One vector is turned by the same rotation once a tick. Each row is the vector after some number of ticks, and that number follows the row.
The counts run from 0 to 478.
[164 174 160 178 138 108 124 129 160 149 138 124 136 107 156 108 119 117
  95 121 136  85 154 142 150 138 109  80 109 139 164 145  85 152  93] -> 419
[151 125 102 112 153 135  96 127 172 106 137 154 157  99  96 121 135 124
 121 109 116  81 165 152  95 132 128  72 149 147 129 160  93 162 101] -> 122
[145 108 137 151 122 161 153  79 183 131 111 140 126 110 128 168 149 106
 138  97 139  87 131 155  86 165 127 104  79 158 134 158 117 140 146] -> 114
[160 171 133 163 134 110 135 108 169 128 101 143 146 136 144 138 141 113
  82 136 138  98 173 144  90 129 142 106  78 140 151 156  90 153  97] -> 218
[120 124 157 147 136 112  97 123 174 155 108 150 174  82 138 145 117 156
 132 129 125 133 200 131 159 116 130  97 141 115 138 162  86 171 109] -> 134
[102  95 178 142 120 140 148 133 169 134 113 151 159  70 113 177 101 124
 137 107 102 141  96 167 110 162 130 120 104 132 168 147  97 108 104] -> 102
[100  90 148 136 162 121 133 103 198 128 105 159 156 115  93 144 125 115
 150 101 133 104 192 174 127 160 139 130 148 124 125 177 114 142 111] -> 243
[148 155 150 161 136 117 129 134 178 147 136 138 115 106 147  94 124 116
  86  99 143  98 151 152 137 144 103  67 128 126 144 137  75 143  75] -> 418
[122 143 188 144 109 116 122 115 163 142 130 159 179  82 138 129 138 129
 135 125  94  96 151 139 103 178 130 109  87 155 169 109  88 138 124] -> 210
[153 121 119 166 166 124 135 113 190 143 122 113 131 104 138 127 131 122
 109  81 155  90 158 142 173 126 135  89 119 150 140 179  99 167 116] -> 31
[119 190 175 153 185  76  98 133 175 148 129 148 158 127 115 118 116 106
 132 128 127 106 185 144 136 142 138 114 114 106 132 164 132 112 112] -> 294
[104 149 199 135 173  97 123 136 198 161 128 135 144  92 105 107 118 118
 133 103 120 137 165 155 138 151 123 119 120 103 124 152 115 108 117] -> 292
[124 133 142 142 154 143 147 108 204 122 125 149 134 123  79 127 117 105
 131 123 127 113 154 123 105 187 154 112 128 129 132 195 121 123 109] -> 247
[131 122 195 142 112 141 102 123 180 131 118 128 162  60 129 144 108 155
 135  99 125 148 172 158 121 114 111 120 123  93 136 139  96 176 118] -> 132
[138 108 119 144 182 141 106 141 157 141 119 136 167 124 113 174  68 118
 157 102 113  94 125 149 125 126 184 118 141 149 156 164 121 123  91] -> 150
[105 151 136 112 172 127 113 155 163 104 140 155 157  97  72 132 117  90
 136 104 108  86 138 188 103 151 120  93 122 133 127 152 123  98 109] -> 201
[ 87 118 166 132 119 140  88 146 146 125 119 152 160  72 100 144 106 118
 132 139 123 120 161 193 111 139 105  91 149 103 126 148  95 131  95] -> 334
[136 157 181 171 106 143 137 126 142 113 141 140 159 108 127 152 113 104
 132 111 108  67 130 168  99 174 141 117 101 145 187 110 106 142  97] -> 207
[152 145 155 127 121 143 124 145 185 109 129 136 143  69 103 123 121 132
  79 112 102 140 124 143  67 133 112  90  87 141 139 153  78 135  96] -> 463
[129 174 209 157 144 123 110 139 153 155 138 147 159  83 125 161  88 125
 162  93 103 115 134 153 124 134 115 113 106  87 143 135 133 110 119] -> 52
[108 110 180 121 162 141 119 132 186 147 117 120 152  91  69 142 127  78
 132 124 108 126 124 181 110 157 151 119 112 148 111 159 126  88 129] -> 197
[169 138 121 140 115 161 130 135 178  99 147 130 124  93  99 127 114 116
 107  96 140  88 150 143  95 142 112  86 138 130 143 169  86 167  81] -> 125
[115 151 192 139 141 113 113 129 157 170 133 168 150  81 140 145 100 130
 169  94 116 115 137 158 132 140  94  96 128  89 137 132 118 104 112] -> 53
[160 118 187 124 115 168 108 136 178 162 150 123 143  85 107 126 126 109
 148 108 103  90 121 154  75 160 128  63 121 139 117 114 110 124 120] -> 410
[119 120  94 134 149 128  92 146 142 118 111 137 176  76 113 147 122 123
 103 133 119 106 147 161 141 101 145  88 126 165 154 166  74 155 103] -> 229
[126 148 180 161 153 104 110 149 168 165 124  99 162  59 124 129 116 118
  97 131 108 142 133 140 170 115 140 106  88 143 150 148  94 126 125] -> 184
[135 110 187 132 192 114 134 111 192 167 120 124 149  97 111 140 127 123
 158  73 108 127 132 152 124 134 156 134 100 135 119 134 136 112 145] -> 398
[170 154 153 150 143 115 128 121 196 152 131 148 149  79 149 131 121 149
 115  92 103 126 126  95 135 133 131  85  88 149 169 156  87 127 123] -> 263
[127 107 182 161 150 132 159 102 193 177 115 139 133  89 133 163 111 128
 157  75 121 115 102 142 149 166 141 116 108 136 144 152 119 113 137] -> 395
[148 148 192 180 115 131 138 125 178 158 124 109 109  99 146 132 117 106
  94 100 167 121 136 159 126 139  99  96  88 112 138 138  94 139 104] -> 421
[125 101 125 141 177 140 131 139 184 135 129 151 132  99 110 149  93 115
 144  79 110  94 101 149 137 169 151  91 151 149 157 169 113 111  90] -> 152
[153  92 164 119 118 164 127 105 184 134 114 126 155  95  95 156 150 121
 158  99 105 112 143 165  68 126 147 117  86 149 112 141 119 145 142] -> 117
[122 151 155 174 119 126 150  84 171 124 118 169 152 126 138 152 115 117
 146 119 144  85 173 137 126 177 137 120 121 120 178 167 122 148 116] -> 5
[161 102 145 148 147 157 110 147 144 137 114 113 152 120 123 156 109 101
 123  96 119  71 110 208  97 119 150  93 111 157 136 106 105 137  83] -> 71
[160 151 155 152 134 136 101 117 174 116 122 129 135 110 125 149 112 120
 124 100 158 104 200 153 103  97 121 113 108  86 100 172 123 169 115] -> 375
